[[ 0.5  0.0  1.3  0.9 -0.9]
 [ 0.7  0.0  1.8  0.8  0.6]
 [ 0.5 -2.1  1.2  0.4 -2.1]]
0.5, -2.1

[[-112.1  111.6   -4.1  139.2]
 [ -74.2  122.0   -2.0  148.1]]
-112.1, 148.1

[-0.82  1.67 -0.66 -0.96]
-0.82, -0.96

[ 0.897  0.306  1.043  0.547 -1.426  0.332]
0.897, 0.332

[[ 1.708  0.522 -0.280 -0.522]
 [-1.265 -1.319 -0.999  1.142]
 [ 1.718  0.517 -0.305 -0.528]]
1.708, -0.528

[-13.230   2.439  12.011   3.665   4.187]
-13.230, 4.187

[ 1.5  0.1  0.5  0.3 -1.5]
1.5, -1.5
---
[-42  49 -37 -29] => 49
[ 4 41 -8 15  6] => -8
[ 31 -42 -11  -1] => -42
[  4  -4   5 -54  26  -8] => -54
[-53  40 -37  30 -32] => -37
[ 14 -43  24  12  15] => 24
---
[-30  56   9 -24] gives -24
[-48  14 -20 -45  -9 -44] gives -44
[-41  34  26  31] gives 31
[-22  15 -48  48  50] gives 50
[ 28  47 -31   4 -27  27] gives 27
[-18   0  56  14 -40  46  55] gives 55
[ 3  5 44 24 18  1] gives 1
---
[[-767  245 -129 -898]
 [ 338 -761  703 -881]
 [-699  707   44 -267]] result: 245

[[5 5 3 7 2 2 7]
 [2 8 8 6 5 8 7]] result: 2

[[138 204 154  28 107 163]
 [115 249  35  82 222 232]] result: 28

[[242 604 418 622 672 799]
 [187 478 548 629 677 729]
 [732 544 423 293 460 185]] result: 622

[[725 388 309 219 474 609]
 [756 297 288 241 419 682]
 [550 534 541 179 709 469]] result: 219

[-39  38 -17  -3] result: 38
---
[ 19   7  -5  14 -19 -45] out 14

[-46  35  -2 -52] out -2

[ -6  12 -25  55   2  21  -1] out 21

[47 33 36 46] out 46

[ 52  28 -13 -32  42] out 42

[[ 12 -27   3   7   3]
 [-52 -48  -5  20   7]
 [-26 -34  32 -19 -31]] out 20

[[-50  -4  29   4]
 [ 45 -12 -21   7]] out 29

[-42 -20  17 -17  -5] out -5

[  8 -41  -1  -9   5  14] out 8

[ 6 14 47 15] out 15
---
[[-42   4   1  19  25]
 [-36   7  15 -24  33]] ⇒ -24

[[-23 -38   3 -18  11  38]
 [  4  38 -25  19  41 -21]] ⇒ 41

[[-22  25   0   9  32]
 [ 16   1  29  55  -7]] ⇒ 55

[[-36   9   5  18 -41 -14]
 [ -3  29   0  50 -14  13]] ⇒ -14

[[ 23 -32  20  42   7  18]
 [ 18  55  30  18 -45 -17]] ⇒ -45

[[  0 -10   0 -56  20   1]
 [  7   2  -4  11  -2  13]] ⇒ -2

[[ 13  10 -10  54]
 [  5   1   5  33]] ⇒ 5
---
[[0 0 6 1 3 3]
 [4 3 4 4 3 2]
 [2 2 6 1 1 6]
 [4 5 2 5 6 4]
 [5 6 1 6 6 4]
 [4 4 4 3 2 4]
 [7 7 1 7 5 2]
 [2 2 5 2 3 4]
 [2 0 6 1 0 1]
 [5 5 3 5 4 5]
 [3 5 3 4 6 6]] result: 0

[[ 159   22  239  406  389  217   11   53  349  448  263  -22  350  -58]
 [ 219  -59  168  258   78 -814  130  -45  279  325  300 -151 -186  295]
 [ 195  731  289  312  302  288  156  166  165   71  570  458   33   40]
 [ 239 -288  354  250  285  201  144  303  165  483  218  253  234   97]
 [ 216   14 -165  194  172  101   52  -45  -53  189 -130  199  -15   45]
 [ 149   89  -25  138  180  267  164  437  237  619  -65  293  404  328]
 [ 229  806  297  239  432  503  302  478  141   58  234  269  501  136]
 [ 280  519   91  180  295  415   94  240  148  459  379  487  413  -35]
 [ 239  549  165   -4  303  224  135  153  141  185  462   21  255  -89]
 [ 106  516  156   28  549   71  144  289  350  -46 -274  294   69  104]
 [ 264   -8  236  459  182   30  159  167   87  416    7  120  155  237]
 [ 263  332  344   34  374  613  115  142  154  217   95  279  -96  232]] result: 22

[[ -5  -6  -5  -6  -6  -5  -5  -5  -6  -5  -5]
 [ -7  -6  -7  -6  -6  -6  -6  -6  -6  -7  -7]
 [  1   0   1   0   0   0   1   0   0   1   1]
 [  0  -2  -1  -1  -2  -1  -1  -1  -2  -1  -1]
 [ -7  -6  -7  -6  -6  -6  -7  -6  -6  -7  -7]
 [ -5  -6  -6  -5  -6  -7  -8  -7  -5  -5  -6]
 [ -7  -6  -6  -6  -6  -7  -6  -7  -6  -6  -6]
 [ -7  -6  -7  -6  -6  -7  -7  -7  -6  -7  -7]
 [  0  -1   1   0  -1   0   1   0  -1   1   1]
 [ -2  -2  -2  -2  -2  -2  -2  -2  -2  -2  -2]
 [ 26 -13   6  17  -2 -22 -30 -22   1  17  10]
 [  0  -1   0  -1  -1   0   0   0  -1   0   0]] result: -6

[[ -7  -8   0 -11  -8   0   1  -7  -1   8  22   0  -1]
 [-10  -3   8 -19 -18   6   8  -8  -2  20  40  -1  -1]
 [  1  11  12   1  -5  11  14   2  -3   4 -10  -4  -3]
 [ -1 -41 -10   2   7  -6  -4 -18   1 -14  -8   4   2]
 [ -1  43  18  -5 -14  14  14  14  -5  17   4  -8  -6]
 [  3   9  -2   6   5  -2  -2   4  -3  -8 -21  -3  -3]
 [ -9  14 -11 -14  -6 -11 -14   2  -3   7  28  -1  -2]
 [-10  37 -19 -16  -5 -21 -27  12  -5   8  34  -3  -4]
 [ -9  47 -15 -14  -6 -18 -24  16  -5   9  27  -4  -5]
 [  0  24  13  -2  -8  11  12   7  -4   9  -4  -6  -4]] result: -8

[[2 4 3 4 1 4]
 [4 4 4 3 4 4]
 [5 4 5 4 6 3]
 [4 5 4 3 4 5]
 [7 4 5 4 8 3]
 [3 3 4 4 4 3]
 [5 4 5 4 6 3]
 [3 5 4 4 2 3]] result: 4

[[3 3 3 3 3 4 3 3 3 3 3 4 3 3]
 [3 3 3 3 3 4 3 3 3 3 3 3 3 3]
 [3 2 4 4 4 4 3 2 1 1 3 4 3 3]
 [3 2 3 3 3 3 4 3 4 3 3 3 3 3]
 [3 3 2 4 3 3 4 3 4 2 3 4 3 3]
 [3 2 4 2 2 2 2 3 2 4 3 3 3 3]
 [3 2 3 4 3 3 5 2 7 2 3 2 3 3]
 [3 4 3 3 4 4 5 2 3 2 3 3 3 3]
 [3 2 3 3 3 4 3 3 4 3 3 2 3 2]] result: 3

[[4 3 4 4 4 4 5 3 3]
 [4 5 5 4 4 6 3 5 6]
 [4 7 2 6 5 3 5 6 4]
 [4 7 2 6 5 3 5 6 5]
 [4 3 5 4 4 4 4 3 3]
 [4 4 5 4 4 5 3 5 5]
 [5 3 4 4 4 2 5 3 3]
 [4 5 4 4 5 4 4 6 5]] result: 3

[[-41   1   6 -18  21  12  29]
 [-46 -13  20 -30  -1  19  -5]
 [ 26 -35 -12 -33  -1  20 -45]
 [  9 -15 -22 -41 -42  -8 -36]
 [-39  28  16  29 -42 -47 -35]
 [-10  14   0 -41  24  -6  12]
 [-47  -2  -2 -13  18 -40 -18]
 [  2   0  24 -32 -38 -19   6]] result: 1

[[4663 5275 4974 4449 5359 4536 5822 5547 4695 4805 4814 5241 4575 3909
  4895 4636]
 [6335 4492 5333 5005 4687 5789 3671 4449 4827 4851 6453 4605 4746 5538
  7946 6413]
 [4568 5888 4202 4583 5346 4134 5843 6107 4265 4094 4365 5203 4153 4548
  4184 4390]
 [5348 3905 5065 5063 4366 4976 4818 4239 4798 4593 4662 4553 5010 4561
  5080 5134]
 [4440 5523 3839 4042 4966 3696 5784 5867 4046 3475 4878 5530 3328 3633
  4021 3936]
 [4237 3403 5847 5430 4223 5869 3032 2713 5497 5884 4497 3230 6155 6086
  4576 3629]
 [4193 4313 5613 5429 4820 5333 4304 4443 5045 4667 4768 4121 6599 5900
  4071 4413]
 [4945 3635 4701 4327 3607 5136 2694 3108 4735 4059 4992 3324 5000 4317
  5429 5336]
 [3914 5586 4318 4822 5510 4616 5833 5890 4604 4556 4228 5572 4997 4638
  2928 3762]
 [4642 4682 5511 4855 4601 5229 4789 4430 5292 4861 4622 4445 5344 5892
  4675 5146]
 [3507 4995 5018 4970 4524 4703 4001 4713 4676 4804 4431 4652 3944 4671
  4087 4593]
 [4421 6240 3792 3803 5587 4274 6459 6205 3188 4701 4662 5488 3894 3753
  3573 4761]] result: 5275
